In the rows, 128 means zero.
One hidden turn or mirror swaps the rows below in pairs. Which row is each named row swapped with?
J973: [161 130 136 152 148 140 121 129 120 132 171 125 113 137 161 133 114 102
 142 123 113 150 114 136 123 101  94 127]
J161: [150 140 110 126 130 133 130 110 104 127 177 123 116 137 159 124 114 106
 125 117 113 138 106 127 119 101  92 150]
J888: [128 130 129 135 153  96 100 156 143 136 129 141 139 130 119 111 106 124
 120 120 135 122 110 142 146  94 125 143]
J859: [136 115 149  96 141 128 119 159 115 123 166 130 105 138 144 141 108 131
 138 125 125 104 109  96 166 108 120 148]
J412: [153 134 110 107 130 127 131 125 111 136 163 129 130 133 163 137 110 103
 133 122 123 130 101 110 146  97  83 149]
J551: [136 160 111 140 135 107 112 113 110 146 172 120 125 143 154 144 113 119
 125 107 113 150 105 139 138 106  93 156]
J289: [139 124 150 111 137 113  98 175 111 115 126 139 132 157 135 135 123 114
 154  98 116 133 109 109 164 107 123 147]
J199: [142 113 139 127 144 120 143 134 118 120 170 128 101 122 130 148  95 118
 126 137 129  88 119 108 161 110 114 151]
J769: [133 125 139 115 130 130 126 132 112 120 182 126  93 120 140 130  94 129
 123 136 123  88 107 114 152 114 121 153]
J83: [137 138 115 149 115 104 120 146 110 111 131 126 126 140 128 136 108 140
 153  84 122 112 116 138 132 114 145 171]
J655: [116 124 149 143 149  92 118 115 142 128 162 113 112 131 122 118  93 117
 115 122 125 117 114 128 140  94 137 137]
J35: [115 119 147 155 140 110 104 124 143 155 153 135 121 134 125 116  95 127
 114 110 117 138 109 148 153 106 123 147]
J54: [144 120 147 168 157 116 116 142 144 131 153 122 122 137 131 123 102 110
 135 121 124 133 124 149 127  97 119 116]
J181: [150 135 147 137 130 114 121 148 104  76 130 131 117 162 142 129 130 121
 150 104  97 138 115 129 161 118 119 160]
J945: [124 116 130 155 144 103 120 110 151 127 143 103 130 139 130 126  92 111
 126 122 121 126  98 151 136 109 129 145]
J637: [147 140 132 131 126 116 112 158  87 101 115 159 123 151 137 131 120 100
 137 116 106 132 106 117 136 117 137 150]
J414: [153 129 131 138 125 125 109 162  90 107 137 141 135 130 144 120 127 110
 152  82  99 118  91 120 152 121 119 146]
J836: [153 131 127 133 147 131 116  99 126 132 165 127 120 145 162 143 101 104
 142 129 128 132 101 123 133  94  86 142]
J971: [137 133 139 156 164 107  92 129 148 130 139 140 128 143 128 122 102 121
 133 124 133 133 107 150 131  92 119 139]
J312: [142 147 134 129 128 110 110 110 107 124 157 127 122 147 155 126 121  96
 137 106 102 169  94 127 131  94 107 151]
J886: [120 123 138 125 111 126 144 164 124 116 164 130 106 120 138 142 113 118
 136 123 135  88 126 121 145 105 135 148]
J548: [134 137 144 129 121 107 118 161 110 114 106 142 143 160 122 143 114 102
 142  96 117 129 115 131 158 107 128 159]
J372: [144 137 111 133 113 124 133 134 102 117 165 124 104 127 146 143 106 150
 144 100 119 103 110 125 130 116 133 177]
J947: [136 131 145 107 128 136 136 146 103 127 171 142  95 129 141 147 105 133
 117 135 121 103 107 115 158 113 121 165]
J332: [134 143 131 130 103 126 122 177 107 111 135 150 124 137 145 137 138 103
 153 103 120 133 111 132 137 106 129 156]
J754: [144 132 120 139 134 126 115 109 125 130 161 120 116 139 157 130 110 109
 129 126 105 159  79 146 129 111 108 163]
J50: [133 138 131 147 110 116 124 156 110 114 120 129 142 166 143 144 126 101
 153 103 103 127 125 109 147 111 108 156]
J932: [138 115 138 136 136 126 126 156 107 113 167 127 117 113 136 121 102 128
 133 105 112  75 103 114 160 123 130 138]
J486: [118 147 123 156 149  86 113 121 135 146 160 113 129 143 126 136  99 129
 118 110 128 122 121 146 144 105 117 143]
J56: [123 133 143 138 134 131 123 163 121 127 171 141  98 131 139 131 115 146
 114 144 109 100 116 112 142 115 126 164]
J808: [137 119 136 123 134 123 137 141 101 106 150 139 101 135 134 140  96 115
 121 139 120  87 120 101 144 118 141 141]
J364: [134 123 132 139 118 127 121 102 120 151 161 124 126 143 157 137 102 102
 132 101 106 151 104 129 153 108  90 151]
J367: [139 121 153 130 142 119 136 140 117  84 163 123  92 141 139 129 112 140
 129 128 107 101 120 121 165 119 126 155]
J298: [124 130 130 156 146  97 111 134 140 126 137 122 138 142 112 105 104 117
 119 107 127 120 125 152 126  98 130 137]
J93: [139 142 137 137 119 105  96 151 107 106 111 139 141 153 128 122 120  99
 154  93 112 137 103 135 147 108 121 154]
J336: [153 140 136 140 135 110 106 160 104 111 120 157 131 147 124 133 131 104
 147 104 111 152 103 132 149 105 115 163]

J486 swaps with J551
J199 swaps with J336
J859 swaps with J289
J364 swaps with J35
J655 swaps with J312
J932 swaps with J414
J754 swaps with J945
J947 swaps with J548
J161 swaps with J298

